(in the rows, 128 means zero)
Each path is a new rotation, seen through one point. The rows after it are directions, each followed by how far the rotation turns it, in deg/step (0 if it stays put).
Each turn is a multiple of 5 degrees from 10 to 175, or 0.
Each row of a path follows its step; steps can be skipped.

step 2: [115 113 126 116 124 132 136 133 129 134 118 132 134 138 148 126 110 125
 135 124 119 120 128 129 117 127 119 126 122 134 136 122 132 121 131 113
 121 122 145 119 140 116 133 126 133 119 126 128 138 131 135 127 140 122
 135 125 127 136 120 138 130 136 128 141 129 133 134 123 145 112 131 142
 136 121 134 140 122 134 125 128]
step 3: [123 133 133 137 116 141 130 136 132 135 130 123 139 136 134 120 123 125
 132 120 121 127 116 129 129 123 112 147 115 153 135 118 131 135 131 123
 134 127 133 129 137 128 142 119 121 119 118 118 123 134 126 134 139 134
 132 139 128 113 128 125 118 123 126 133 123 133 140 116 136 119 119 140
 131 135 121 135 138 127 119 121]
step 4: [134 126 131 126 114 138 130 123 140 118 125 126 134 114 129 131 126 130
 135 123 133 137 129 128 120 141 115 136 126 145 126 137 115 126 120 124
 132 138 159 127 149 116 131 118 119 128 129 128 128 129 124 128 122 122
 134 127 121 130 130 117 130 111 113 133 120 134 136 127 130 126 129 141
 117 118 123 128 141 123 128 117]
step 10: [134 129 118 129 124 139 132 132 123 125 130 134 137 118 129 126  99 131
 127 122 131 125 127 128 120 125 126 147 120 140 129 120 130 126 124 120
 116 127 129 131 140 101 138 127 127 127 120 140 137 129 135 133 124 136
 129 131 130 130 130 144 149 132 130 131 115 137 132 132 132 111 117 129
 138 121 131 131 136 135 121 124]
step 18: [120 118 122 134 124 128 123 134 126 140 126 138 126 117 124 118 107 118
 125 144 130 119 135 126 117 130 134 137 116 154 133 123 132 132 124 126
 117 130 132 132 142 111 127 125 138 124 126 119 129 128 133 128 130 124
 129 120 125 132 143 125 131 133 112 122 126 143 141 123 129 115 134 128
 135 130 134 117 113 139 123 127]
step 20: [121 129 120 135 133 135 125 137 128 124 118 112 145 121 133 122 116 130
 133 128 125 135 123 132 131 124 137 130 118 129 128 128 127 126 119 123
 121 129 155 122 150 122 127 123 121 122 120 127 121 126 133 138 119 129
 128 129 129 122 127 135 128 126 135 146 121 134 134 117 133 109 125 133
 124 121 142 145 139 134 121 137]
step 24: [120 129 137 117 111 135 135 116 148 131 124 119 135 129 122 131 135 114
 133 117 127 127 134 132 122 134 129 129 119 139 121 131 110 125 128 120
 129 128 141 122 144 129 132 125 132 119 123 123 138 129 138 129 125 126
 135 118 125 123 126 134 131 123 113 123 125 139 144 109 133 110 117 132
 125 138 116 127 134 138 125 119]
step 26: [130 124 129 146 124 148 126 130 124 134 121 131 134 135 129 130 123 119
 116 137 136 115 134 124 123 139 129 138 126 135 131 112 144 130 121 127
 123 128 149 132 141 103 128 127 120 135 129 131 119 128 128 114 124 132
 131 140 135 130 129 131 124 124 113 132 119 134 132 114 123 115 125 135
 124 134 119 114 129 128 122 134]
step 29: [128 124 130 120 113 128 141 128 134 135 135 111 133 121 144 129 121 122
 136 131 124 125 127 122 121 115 121 132 137 132 138 136 120 125 129 118
 126 131 132 136 157 113 126 127 123 122 123 120 136 135 132 131 130 136
 139 121 138 129 138 123 124 135 118 129 119 142 132 109 141 110 123 132
 134 127 132 126 130 131 119 122]
Directions:
[129 124 127 129 126 127 129 130 128 131 132 129 131 128 127 126 132 128
 126 130 129 128 132 127 131 128 131 130 131 130 125 126 126 128 124 125
 125 129 127 130 131 129 127 130 125 130 130 128 128 130 128 126 127 128
 130 129 127 129 128 125 128 128 129 126 129 127 130 128 128 130 131 128
 129 128 128 127 127 126 126 131] : 35
[129 128 130 131 129 128 124 131 127 126 127 128 126 128 129 128 128 127
 126 126 128 132 127 128 128 128 129 128 127 127 128 128 129 125 125 131
 126 128 129 126 130 131 126 127 128 128 125 128 130 130 126 129 127 126
 129 126 125 129 129 125 125 124 132 127 127 128 129 128 130 131 126 127
 130 127 125 131 126 126 126 127] : 135
[128 126 125 124 128 128 127 130 129 127 130 130 128 128 131 127 128 126
 131 126 129 123 126 129 126 128 128 128 128 126 126 123 124 130 130 129
 127 130 129 127 128 130 126 128 126 128 127 128 130 128 130 130 126 129
 126 129 125 126 125 129 127 130 130 128 126 130 128 130 128 131 125 129
 128 130 126 127 124 128 131 128] : 130
